A single turn carries every row of the set below to another of its rows. Some are shown first; where does it send the rows asked next?
Z_639: -.07 -.31 .31 -.03 .21 -.23 -.20 .01 -.12 .02 -.32 .06 -.23 -.15
Z_490: .20 -.06 .27 -.12 .36 -.06 -.12 -.03 .12 .23 -.19 -.17 .13 -.14
Z_464: .13 -.14 .01 -.12 .05 .13 .06 -.38 .05 -.10 -.19 -.02 .32 -.02
Z_266: -.13 -.11 .04 -.10 .00 -.14 -.27 -.08 .19 .00 -.07 .31 -.01 -.18
Z_150: -.22 -.12 -.04 -.09 -.08 -.06 -.17 -.07 .19 -.02 -.07 .28 .01 -.12
Z_686: .09 .00 .03 .04 .07 .20 .04 -.42 .20 -.13 -.31 .17 .06 -.12
Z_271: .10 -.11 -.13 .12 .07 .14 .10 -.39 .14 .03 -.39 .10 .15 -.11
Z_831: .19 .06 .11 .20 .12 .05 .12 .05 .08 .26 -.22 -.23 .00 .11
Z_598: .15 -.16 -.02 .05 .16 .01 -.04 -.41 -.04 .23 -.55 -.02 .18 -.12
Z_216: -.09 -.27 .04 .10 .12 -.12 .01 -.04 .12 -.12 -.12 .08 -.34 .16
Z_450: .17 -.16 .11 -.09 .16 .07 -.18 -.28 -.24 .12 -.45 -.16 .19 .06
Z_863: -.16 -.33 .01 .07 .08 -.11 .04 .00 .06 -.01 -.16 -.02 -.29 .23
Z_12: -.20 -.07 -.10 -.01 .01 -.08 -.20 -.14 .20 -.05 -.06 .28 .05 -.14
Z_236: .17 .11 .26 .13 .06 .07 .17 .01 .12 .15 -.17 -.10 .13 -.18
Z_775: .15 .16 .31 .05 .05 .09 .14 -.13 .24 .02 -.07 -.04 .04 -.08
Z_733: -.10 .07 .21 .08 -.21 -.15 -.27 -.17 -.06 .13 -.28 .19 -.22 .06
Z_477: -.12 -.24 .00 .18 .16 -.15 .06 -.04 .07 -.05 -.11 -.07 -.28 .23
Z_306: -.13 -.23 .02 -.16 -.02 -.32 -.22 -.27 .06 .31 -.17 .00 .03 .12
Z_312: .17 .08 .15 .14 .22 .12 -.07 .05 .07 .17 -.24 -.18 -.16 .22
Z_402: -.06 -.18 -.02 -.10 .04 -.33 -.30 -.24 .10 .28 -.14 .04 -.07 .19
Z_864: -.16 -.37 .27 -.11 .20 -.19 -.13 .06 -.08 .05 -.28 .03 -.12 -.19
Z_842: -.11 -.10 .39 .09 -.04 -.29 .16 -.28 .01 -.04 -.13 -.03 -.08 -.10
Z_199: -.13 -.29 .24 -.01 .31 -.22 -.16 .07 -.09 .01 -.25 -.01 -.10 -.22
Z_717: .17 .08 .14 .09 -.04 .19 .07 -.09 -.07 .01 -.18 -.19 .05 .25
Z_365: .19 -.06 .11 .03 .29 .00 .03 .11 .12 .26 -.19 -.19 .15 -.12
Z_616: .11 -.02 .01 .14 .17 .19 -.17 -.28 -.06 .08 -.56 .01 -.15 .14
Z_43: .19 -.15 .05 -.11 .28 .09 -.15 .04 -.08 .12 -.19 -.24 .19 .11
Z_833: .17 .02 .29 -.10 .05 .13 .03 -.10 -.01 -.06 -.11 -.08 .30 -.17
Z_61: -.05 -.23 .35 -.01 -.03 -.34 .11 -.33 .08 -.01 -.13 .03 -.14 -.05
Z_677: -.18 .00 .17 .05 -.20 -.08 -.28 -.08 -.14 .17 -.36 .15 -.19 .05
Z_374: -.11 -.15 -.02 -.05 .05 -.36 -.26 -.35 .03 .30 -.19 -.01 .05 .11
Z_233: .16 -.20 .06 -.12 .31 -.03 -.16 -.45 .07 .16 -.44 -.02 .16 -.09
Z_727: -.17 .09 .13 .15 -.12 -.09 -.32 -.13 -.16 .12 -.36 .15 -.16 .01
Z_261: .10 -.08 -.11 .19 .12 .21 -.06 -.23 -.06 .10 -.57 .07 .01 -.05
Z_344: -.14 -.19 .36 -.01 -.14 -.25 .18 -.25 .03 -.01 -.16 .02 -.11 -.05
Z_783: .10 -.04 -.02 .08 .03 .34 -.07 -.13 -.13 -.15 -.36 .02 .05 .09

Z_490 turns into -> Z_616
Z_598 turns into -> Z_831
Z_12 turns into -> Z_199
Where do these go?
Z_306 turns into -> Z_863
Z_402 turns into -> Z_216
Z_464 turns into -> Z_43

A single turn carries every row of the set below to another of its rows. Some are shown first; where does it send the rows asked next?
Z_720: .00 -.08 -.17 -.31 .24 -.03 .06 .05 .20 .01 -.11 .08 -.09 .06 .38 -.05
 -.17 .02 .01 -.02 .01 .07 .15 .03 .18 -.19 .30 -.04
Z_288: .23 .15 .05 .10 -.24 .13 -.10 .11 -.08 .13 -.09 -.16 .08 -.04 -.18 -.04
 -.14 .07 .10 .03 -.27 .10 -.15 .11 -.14 -.11 -.26 -.01
Z_795: .19 .17 .10 -.01 -.10 -.28 -.06 -.11 -.09 -.08 -.24 .01 .15 -.08 -.17
 -.17 .22 -.10 -.27 .12 -.12 -.09 .07 .07 -.12 .02 -.16 -.12
Z_80: .06 .13 -.22 -.07 .38 .16 .10 -.29 .07 -.09 .04 .01 -.25 -.04 .28 .31
 .04 .05 -.03 -.06 .00 .01 .12 .08 .06 .10 .22 -.06
Z_714: -.18 -.05 -.11 -.11 .08 .04 -.05 .05 -.16 -.06 .26 .08 -.34 .01 .09 .30
 -.01 -.23 .11 -.15 .28 .03 -.11 .04 .13 .07 .06 .00
Z_329: -.05 .11 .30 .21 -.18 -.03 -.18 .06 .07 .01 -.25 -.04 .00 -.21 -.22 -.17
 .00 -.05 -.17 .04 -.02 -.03 .11 -.15 -.01 .22 -.12 -.07
Z_873: .07 .10 -.36 -.05 -.06 -.05 .01 .14 .03 -.16 .04 .33 -.10 .02 .04 .20
 .06 -.34 .10 .01 .12 .06 -.06 -.08 .07 .07 .27 .06
Z_943: -.11 -.02 -.30 -.09 .14 -.12 -.08 .00 -.05 -.13 .13 .30 -.24 .09 .11 .24
 .07 -.22 .05 -.11 .29 .10 -.05 .00 .09 .01 .07 -.04
Z_294: .08 .17 -.18 .02 .30 .06 -.07 -.15 .16 -.18 .14 .09 -.28 -.14 .19 .36
 .03 .08 .07 .06 .06 .07 .04 .12 .06 .11 .20 .03
Z_609: -.04 -.10 -.18 -.21 .13 .02 .12 .17 .04 .05 .11 -.11 -.36 -.03 .19 .01
 -.31 -.13 .08 .03 .10 .07 -.05 .10 .15 -.11 .27 -.01
Z_813: .02 -.07 -.26 -.13 .11 -.14 .02 .14 .19 -.13 -.10 .22 -.39 -.02 .13 -.04
 -.13 -.08 -.05 .12 .10 .06 -.01 -.05 .10 -.03 .30 .03
Z_610: .15 .20 .27 -.03 -.16 -.07 .00 .01 -.25 .17 .03 -.31 .14 -.05 -.15 -.07
 -.02 -.12 .05 .06 -.14 -.10 .07 .20 -.07 -.11 -.20 -.15
Z_815: .20 .20 .01 -.04 -.04 -.24 .03 -.12 -.17 .13 -.12 -.17 .30 .06 -.08 -.15
 .08 -.15 -.11 .03 -.12 -.01 .12 .19 -.11 -.16 -.21 -.24
Z_29: .00 .11 -.02 .12 -.02 -.19 -.10 -.11 .15 .02 -.26 .03 .25 -.04 -.12 -.25
 -.02 -.13 -.30 -.05 -.01 .08 .20 -.12 -.09 .07 -.14 -.20
Z_220: -.03 -.11 .08 -.23 .12 .13 .03 .17 .07 -.01 -.19 .04 -.38 -.08 .27 .00
 -.11 .10 .06 .06 .02 -.06 .08 -.04 .26 -.03 .33 .06
Z_579: -.16 -.04 .10 -.22 .16 .14 -.11 -.03 -.08 -.08 -.12 .26 -.18 .05 .28 .26
 .23 .02 .05 -.16 .16 -.08 .12 -.08 .24 .06 .12 .02
Z_946: -.03 .07 .26 .20 -.26 .09 -.14 .26 -.08 .25 .04 .06 .12 -.03 -.14 .07
 -.03 .18 .00 .01 -.27 -.04 -.01 .17 .02 .18 -.07 -.04
Z_708: .23 .07 .22 -.05 -.21 .15 -.12 -.06 .10 -.03 -.09 -.02 .11 -.11 -.19
 -.09 -.04 .13 -.14 -.03 -.37 -.04 -.05 -.02 -.20 .03 -.20 .06
Z_826: .15 .14 .38 -.01 -.20 -.10 -.06 -.01 -.15 -.01 -.09 -.12 .00 -.16 -.23
 -.10 .14 -.06 -.10 .13 -.16 -.19 .06 .06 -.09 .09 -.14 -.04
Z_219: .04 .18 -.28 .08 .33 .14 .03 -.12 -.04 -.04 .02 -.07 -.30 -.07 .25 .35
 .01 .04 .13 .03 .11 .10 -.01 .18 .13 .06 .18 -.07
Z_298: -.05 .12 .00 .08 .00 -.08 -.04 -.03 .00 .22 -.08 -.30 .34 -.03 -.02 -.19
 -.20 -.17 -.10 -.12 .02 .15 .16 .06 -.02 -.08 -.19 -.27
Z_283: -.09 .10 .33 .14 -.16 .12 -.04 .08 -.09 .25 -.05 -.33 .04 -.12 -.15 -.12
 -.19 -.10 .01 -.06 -.04 -.01 .12 -.05 .01 .06 -.14 -.17
Z_399: .05 .05 -.10 -.34 .12 .15 .03 -.04 .08 -.04 .02 .14 .26 .02 .37 .19 .06
 -.16 .11 -.18 -.02 -.03 .16 -.03 .18 -.07 .30 .03
Z_160: -.02 -.02 -.15 .06 .03 -.11 .01 -.04 -.06 .12 -.13 -.01 .40 .01 .02 -.10
 .06 .02 -.43 -.15 -.20 .05 -.07 .26 .01 .18 -.10 -.17
Z_854: .07 .20 -.11 .04 .26 .22 .03 -.15 .03 -.01 .04 .10 -.36 .01 .21 .38 .02
 .13 .18 .03 -.03 .01 .16 .02 .07 .05 .22 -.04
Z_318: -.16 -.03 .00 -.30 .24 .11 -.07 -.08 -.06 .02 .05 .15 .00 .11 .38 .26
 .09 -.01 .13 -.24 .14 .02 .17 .02 .21 -.10 .10 -.06
Z_838: .00 .05 .05 -.18 .01 .28 .05 .12 -.11 -.04 -.25 .12 -.05 -.04 .28 .20
 .20 -.11 .14 -.09 .00 -.13 .06 -.12 .27 .10 .33 .08
Z_139: .22 .04 -.10 -.02 -.07 .00 -.06 -.11 .02 -.10 -.21 -.13 .18 -.14 -.15
 -.16 .02 -.01 -.34 -.06 -.22 .08 -.21 .11 -.17 .06 -.23 -.01
Z_530: -.02 .05 -.07 .18 -.10 .06 .09 .13 -.27 .40 -.05 -.12 .22 .15 -.03 .01
 -.10 .01 -.10 -.12 -.22 .06 -.04 .27 .01 .06 -.11 -.24
Z_152: .23 .09 -.10 .00 -.08 .15 .05 -.08 -.16 .16 -.32 -.20 .20 .05 -.03 -.13
 -.03 .03 -.13 -.09 -.28 .10 -.08 .09 -.12 -.11 -.25 -.15
Z_254: .00 .01 -.23 -.16 -.01 .14 .14 .12 -.13 -.07 .21 -.07 -.12 -.10 .11 .22
 -.09 -.43 .10 -.11 .13 .01 -.17 .05 .13 .10 .25 .05
Z_28: -.01 -.02 .11 .08 -.14 -.08 -.09 .02 .09 .01 .04 .23 .16 -.05 -.19 -.03
 .05 .08 -.37 -.07 -.29 -.06 -.01 .08 -.09 .33 -.05 -.01

Z_720 turns into -> Z_813
Z_815 turns into -> Z_795
Where do these go?
Z_29 turns into -> Z_329
Z_294 turns into -> Z_854
Z_318 turns into -> Z_943
Z_288 turns into -> Z_152
Z_28 turns into -> Z_946
Z_399 turns into -> Z_873

A single turn carries every row of the set below to another of its rows. Some are shown first; where does it send the rows asked next?
Z_581: -.07 .15 .05 .08 .22 -.12 .04 .08 -.27 -.06 -.18 -.16 .31 -.04 -.07 -.09
 -.08 .17 -.18
Z_703: -.11 .01 .11 -.01 .16 .03 -.12 -.02 -.44 -.16 -.12 .08 -.02 -.05 .10
 -.07 .10 .12 .07
Z_590: -.06 .07 .00 -.01 -.15 .03 -.11 .26 .16 -.05 -.37 -.02 -.14 .12 -.01 .23
 .00 .05 .04
Z_225: -.06 .06 -.14 -.02 -.10 .13 .34 .01 -.22 .07 .16 .23 -.04 -.26 .02 .01
 .07 -.12 -.11
Z_930: -.09 -.15 .03 .22 .02 -.22 .01 -.25 -.27 -.14 .06 .09 -.13 .12 .02 -.18
 .00 -.25 .13
Z_122: .02 -.37 -.07 .24 -.12 .23 .15 -.04 .21 .18 -.18 .00 -.10 .03 .10 -.01
 .03 -.01 .09
Z_963: -.17 -.13 .11 .15 .00 -.30 .27 .01 .01 .18 -.16 .00 .02 -.14 .08 .10 .25
 -.09 .15
Z_432: -.12 .19 -.26 -.21 -.01 .08 .35 -.16 -.27 -.03 -.11 .00 -.05 -.05 .18
 -.02 .11 .03 -.05
Z_285: .01 .16 -.33 .02 .06 .04 .31 -.23 -.22 -.06 -.13 .07 .14 .06 .02 -.25
 .01 -.07 -.17
Z_914: .10 .04 .01 .02 -.17 -.09 -.14 .15 .09 .11 -.02 -.11 -.11 .11 -.01 .33
 -.20 .13 -.09
Z_812: -.23 .03 .05 .06 .00 -.40 .33 .06 -.07 .15 -.13 -.26 .12 -.06 .06 .13
 .00 -.04 -.04
Z_810: -.26 .10 .02 .06 -.01 -.35 .29 .03 -.04 -.11 .04 -.32 .09 .10 -.05 -.02
 -.23 -.19 -.03
Z_327: -.09 -.21 .19 .05 -.03 .08 -.05 .16 -.08 -.04 .35 .17 .01 -.03 -.07 -.07
 -.16 -.14 -.05
Z_678: .15 .16 -.21 .08 .01 .02 .37 -.14 -.09 .02 .24 .07 .13 -.19 -.10 -.05
 -.05 .01 -.05
Z_849: -.16 -.24 .03 -.21 .07 .02 .03 -.11 .18 -.03 -.16 -.08 .07 .22 .17 -.01
 .17 .07 .16
Z_476: -.12 -.15 -.11 .10 -.16 .21 .18 -.01 .15 -.08 .08 -.33 -.10 .12 -.02 .08
 -.38 -.04 -.04
Z_868: -.26 -.18 -.04 -.10 .03 .04 .03 .00 .11 -.16 -.10 -.14 .20 .34 -.02 -.14
 -.14 -.16 -.19
Z_310: .03 -.08 -.14 .27 .05 .22 .02 -.15 -.17 -.14 -.33 -.05 -.14 .12 .10 -.28
 -.06 .06 .17
Z_264: .19 .27 -.01 .07 -.04 -.16 -.16 .21 -.03 -.05 -.10 -.10 -.08 .19 .01
 -.03 -.30 .16 .01
Z_759: -.20 .11 -.11 .08 -.02 .13 .25 .15 -.11 -.04 -.38 -.37 -.02 .01 .11 -.02
 -.21 .12 -.05
Z_466: -.11 -.22 .08 .17 .01 -.23 .12 -.13 -.10 .04 -.13 .14 -.11 .03 .13 -.14
 .24 -.19 .25
Z_410: .09 .10 .05 .10 -.09 -.06 -.19 .31 -.10 .11 -.30 .17 -.17 .12 .13 -.06
 -.05 .04 -.03
Z_657: -.10 -.08 -.27 -.05 -.11 .17 .37 -.08 .10 .01 .03 .19 .04 .07 .02 -.19
 .03 -.28 -.12
Z_781: .06 -.13 .17 .04 .06 -.09 .12 .16 .17 .18 .22 .00 .22 -.15 -.04 .05 -.02
 .13 .04
Z_474: .04 -.06 .03 .28 -.06 .08 .22 .23 -.14 .33 -.12 -.07 -.04 -.25 .15 .01
 -.11 .15 -.06
Z_739: .18 -.12 -.01 .21 -.15 -.02 -.27 .06 .03 .10 -.09 .18 -.11 .19 -.07 .09
 -.12 -.04 -.14
Z_705: -.18 -.03 .02 .20 -.02 -.25 .12 -.14 -.16 -.25 .19 -.12 -.02 .11 -.15
 -.08 -.22 -.29 .03
Z_564: -.03 .05 -.26 -.20 -.08 .08 .43 -.15 .18 -.02 .14 -.04 .02 .03 .07 -.03
 .02 -.04 .08
Z_577: .11 .07 -.07 .17 -.07 .01 -.21 .06 .16 -.21 -.24 .01 -.05 .28 -.18 .00
 -.17 -.01 .02
Z_507: .13 -.03 -.02 .31 -.05 .14 .04 -.02 -.26 -.03 .21 -.09 -.17 -.06 .02
 -.15 -.38 .06 .04

Z_678 turns into -> Z_564
Z_474 turns into -> Z_122
Where do these go?
Z_410 turns into -> Z_739
Z_868 turns into -> Z_581
Z_930 turns into -> Z_705

